M: a few groups of rows, each row roughly a mix of its group's hidden directions:
M (144 x 11):
[[ 16  21  22 -48 -17 -11  -7  -8  15  52  25]
 [ -4  20 -63  11 -22 -28 -20   5 -20 -26  15]
 [-25  -5  13 -20  54  31   5  20 -31  29 -13]
 [ 30 -25   6   5  62  -2  29 -22   6  25  -8]
 [ 18  33 -32  -8  48 -37  18 -24   6   8  20]
 [ -9 -13  62 -30   9  -9  25  -5   4  41   0]
 [ 44   6   4  17 -19  33   7   4  56 -21  14]
 [-38  -8  17 -12  15 -39  20 -35   6  43 -17]
 [-28  15   7 -17 -16 -23 -64 -29  -5   9  20]
 [ -3  15 -23  45  12  23  23 -22 -23 -32  39]
 [ 16 -19  47  14  34  25 -36 -19 -31   8  -9]
 [ 32   2  30  23  21  -3 -50  28  -9  18  31]
 [ 25   2  11   3  37  24 -22  13 -19  48  39]
 [ 13  31  24   5 -18  -9  19  22   5   3  67]
 [  7  37  27 -29  21 -34 -30 -27 -13  19  27]
 [ 17   6 -18  33 -15  37  30  31 -28 -40   2]
 [ 22 -25 -12  24   1  57   9  29 -26 -30  -7]
 [ -5 -41   8  42 -15  38  -8  29 -29 -23  -4]
 [ -9 -21 -34 -30 -28 -51  10 -22  29  12   4]
 [-16 -30 -50 -11  10 -39  -8 -35  14  23 -14]
 [  1  10  19 -56 -23  -2 -19 -21 -23  44 -12]
 [-19  19  28   5   3  49  24  34  34 -27   2]
 [-39 -15  20  15  17  41 -17  18 -42  21  19]
 [ 32  34 -44 -37 -11 -30   7  12  20  -1  19]
 [ 14  54 -46 -10  -6  -3  -2 -14   6 -38  22]
 [-30 -37  -6  -6 -36 -30 -43 -11 -27  17   1]
 [-48 -31  29  12  28 -12  27 -17  -6   4 -36]
 [-13 -43 -13 -21 -41  13 -14 -53  10   0   5]
 [-17   1  22   1  18 -38  19 -21  10  53  37]
 [-12  10  58  -5  24  26  34  33  13   3  13]
 [ -2 -37 -41   8  20  12   5 -12 -38 -11 -47]
 [  5   2  39   4 -17  38  38  46   7  -8  25]
 [  7   8  35  37  34  45  23  29  -9   1 -12]
 [ 15  27  22  -3   3  16 -38  23  -9  42  45]
 [ -6  41 -29  15  -3  31  12  19  -9 -36 -43]
 [-37  -6  32  39  42   5  24  -6 -29  17  -4]
 [-15 -12  32  29  45  -6 -12 -13 -30  44  -9]
 [  0   2  26  27  51  -6 -49 -14  19 -21   8]
 [ -5   9   8  23 -27  34  28  61   2 -20   2]
 [ 37   2  16  27   7  27 -17  48 -19 -28  25]
 [  8 -15 -67 -19 -32 -25  -6 -12  17  17   6]
 [ -4  22  -7  40  33  46  10   4 -36 -27   7]
 [  3  -8  -4  39  61   9   1 -27   8 -16 -34]
 [ 45   0   3  16  15  48 -26  29 -27 -23  -6]
 [  1  -9 -28 -34 -11 -49  10 -43  -2  25 -18]
 [  0   3  18 -11   1  78  -2  29  -7  -8  -8]
 [ -7  33 -37 -39 -43 -13   7 -15   7 -29  18]
 [ 10  16  11 -39  -4 -52   1 -15  35  36  10]
 [ 30  11   6  35   1  26  30  41  30 -33  -4]
 [  5 -18  42  12  42  -1  36   2  14  33 -30]
 [ 21   5 -37  15  43 -15 -34 -45  -6 -11  -7]
 [ 25  -3  15  40  36  42  -8  26 -28 -20  -9]
 [-25 -18  45  22  14 -12  29 -14  -1  22 -48]
 [  7  13   4  49   8  11 -45 -10  13 -47  16]
 [ 45  28  -9   9  -2  31  12  45  -9  -9  36]
 [  9   8  68  22  37  22  -8  13   2  16   3]
 [ -2  30 -30 -22 -55 -18 -25 -15  -7 -20  24]
 [ 27 -13 -19  38  30  46  11  20 -10 -24 -25]
 [  4  -6  23  44  19  38 -32  27 -37  -8  -5]
 [  3 -32  47  20   8  50   3  36  -1  -1  -1]
 [  8  39 -24  26 -10  29 -12  18 -25 -36  37]
 [ 18  -1 -22  20 -10  32   4  -5 -11 -71   8]
 [ -4 -15  49  45  12  28 -19  30 -20 -19   4]
 [ 22   3  60   1  22  41   2  35   1   0   1]
 [ 15  -1  30  26   8  49 -17  29 -43 -13  10]
 [-13 -24  20  24  13  47  21  28 -42  19 -11]
 [ -5  24  -3 -39 -36 -20  30  34  40   8  -1]
 [  1  13 -25 -59 -37 -31   6  -6  17  21   9]
 [ 17  12 -22 -42 -54 -21  -9  18  24  -4  22]
 [ -9 -12 -45  21 -32   1 -39   0 -29 -37   2]
 [-16  12 -36 -32  -2 -35  11 -47  13   6 -33]
 [-16   1 -12 -37 -28 -45  31 -14  32  24  15]
 [  8  -7  47 -17   7 -11   7 -25  57  25 -15]
 [ 40 -16  -3  10 -15  47 -38   9  -6 -39   6]
 [ 14  10  -2  16 -27  48 -27  21 -14 -47  19]
 [ 14   1 -27 -36  -6  25 -11 -17 -47 -28  35]
 [ 25  15 -46 -32  -4 -25 -14 -36  20 -27  17]
 [ 37 -13 -12  20  27  47  30  28 -10 -25   9]
 [  2   0   9  42  15  46 -33  40 -10 -20  15]
 [ 22  -3   2   9  32  47 -25  29 -48  -1   2]
 [-17 -33  -9  -3  -4  -9  36 -24  25 -36 -46]
 [  5  -2  18 -21 -51  19 -14  56   1 -18  16]
 [ -5  18  45  36 -10  21 -11  30  26 -21  33]
 [-32 -22  12  42  41  11  30 -12  -9  10 -34]
 [-35 -12 -12 -21 -32 -44  33  -4  24  31  -7]
 [ 30  40 -22 -31 -42 -14 -15 -21  30  -9   5]
 [  9  -4 -37  22 -11  -7  -1 -19  29 -64  -9]
 [ 35  23 -14 -24 -11 -32  -4  24   4  -2  57]
 [ -8 -22  19 -34   2 -20   5 -33  44  40 -18]
 [  5 -10 -32 -16 -19 -58 -14 -35  21  20 -12]
 [-54 -33  30  37  -8  11   5  -8  11  -7 -29]
 [  6 -27  57  -6  26  23 -27 -16 -28  21  -5]
 [ 19 -14   2  27  32  43 -18  36 -41 -11   2]
 [ 20  45 -24 -32 -29  27  24  11  24 -22  17]
 [-26  11 -20 -23 -24 -32  21 -18  58   3  -6]
 [  6  -2 -27 -16  12 -22   5   6 -15  73  14]
 [ -4  -2 -12  32 -16 -31 -57 -37 -21  -6  -6]
 [ -2  28 -24 -37 -18 -30 -46   0  21  -2  32]
 [ 27 -31  -2 -11  36  47  28  33  19   2   4]
 [ 15 -12  25  21  33  37  -4  23 -55  -4   4]
 [ 14 -17  -3   0 -34  30 -40  36 -19 -41  -1]
 [ -2  19 -43 -29 -23 -46 -10 -30   5  24  16]
 [ 17   9 -35 -12 -32  25 -25 -23   2 -40  38]
 [ 27  24 -18 -38  -1 -38  -7 -16   1  13  50]
 [-42   5   0  -8 -16 -13  65 -20   9  22  -7]
 [ -6 -15 -16  43  33  20   7 -10  22 -30 -46]
 [-53  24 -33   4 -34 -13   9 -33  -6 -12  19]
 [ -7 -12  18  45  22  48  12  13 -42  -9   6]
 [ -2  18 -19   6  59  -5 -38  25 -28  18  13]
 [-27 -51 -12  27  13   9  17 -32 -19   9 -36]
 [  0  11  -6 -52 -27 -49   0  -7  22  32   8]
 [ -6 -28  54  25  35  15  -2   2 -18  38  -4]
 [-22  45 -13  -1 -34 -25 -34 -25  10   2  35]
 [ 16 -21  43  36  34  34 -11  31 -13  10  -8]
 [-37  18 -19 -38 -42  -9  -4 -44  12   3   1]
 [ 10 -31 -30 -43  37   6  24  16  -7  37   4]
 [ -8 -20 -46  15  17  24  -7  -5 -56 -14 -21]
 [ -8 -46   4  35   7   0  12  38  11  18 -45]
 [  2  -8  14   7  54  10 -14  20 -27  51  16]
 [ -5  15 -16 -39   1 -36  35 -44  30  15   8]
 [ -2  26   6  31   0  54 -11  23  -5 -47   2]
 [-26  59 -13 -16   4 -35  31  12  -4  17  18]
 [ -4  41   8 -25  -9  -8  52  -5  25   6  40]
 [ -2 -19   2  12 -15  18  60  39  29  -8 -20]
 [ 23 -19  16 -46   7 -23 -13 -23  -6  52 -15]
 [-15   1  26 -29 -51  -2 -30  45  -9   9   6]
 [ 29 -27  36  34  50  20 -14  15  -2  16  -2]
 [ 20  19   1  24   3  39   3  44 -36 -22  30]
 [  4 -77  10  -3 -27  -5   1  21  15   4  -9]
 [-26  10 -20  29   1  -5 -54  -5 -38 -28  17]
 [-12  15 -69   3  -7 -13   0 -27 -27 -24 -10]
 [ 15 -21  33 -30   4 -35   4   8 -14  57  12]
 [-14  -3  38 -23   1 -24  -4 -47 -10  49  -9]
 [ 10 -11 -40  39  30  26  20  -2  17 -35 -28]
 [  6  -1 -13 -53 -47 -24  13   4  33 -10  21]
 [ 11  16  23  28  17  13 -39  23 -40   6  42]
 [-14 -23  43  13   9  37  41  35  20  -9   1]
 [-21  35  21 -21 -29 -12  -8   4 -27   9  56]
 [-20 -33  58   9   5 -20   7  19 -14  40   4]
 [-11 -42  12  -2  15 -42 -14 -33   2  46   7]
 [ 42  30   7 -20  -5  26 -20  -5 -11 -27  50]
 [-34 -10 -16  17 -23 -16  10 -20 -10 -55 -37]
 [-24 -14  18 -21 -32 -27  33 -45  21   6 -25]
 [  9 -16 -27   2  11  42  19  59   4 -26   4]]

one row of each group, then the others: which group is each in?
[-13   0  76   7 -14   2   8   4  35   5  10]  N
[  4   2  34  27  56  30   3 -19 -22  15 -24]  B
[-19 -10  54  11  35  23   2  27 -18  33 -13]  H
[ -1  11  -2 -28  25 -58  14 -25  11  39  12]  D

[-16 -13  -1  44  36   1 -39   4 -49  -2   1]  N
[ -5 -30   1  29  14  -4  43 -17  20 -26 -48]  H
[ -5 -33  44  32  -6  26 -10  39 -25   9  22]  B
[ 21   3 -14 -11  27 -13  -4 -48 -54  11  23]  H
[  8 -12  32  36   3  17  52   8  15 -13 -39]  H
[-20 -15  23 -28 -11 -43  12 -18  35  44   3]  N
[ -7 -24 -39  27   8   9  19 -15 -35 -38 -35]  N
[ 24  14  -8 -52 -12 -27  40  12  31  21   0]  H
[ 12  36 -56  -5  15  -6  41   5  -9  -2  31]  D
[ 36 -19  -9  27  28  31 -13  36 -42 -10   7]  N
[ -6 -18  56  39   3  37  -1  24 -15 -11  14]  N
[ -4  32 -23 -36   5 -37  25 -42  26  13   8]  B
[-17 -15 -29  -6  -5   3  54 -38  10 -16 -38]  B
[ -6  -2  57  -9  24 -24   0 -24  28  36 -20]  H
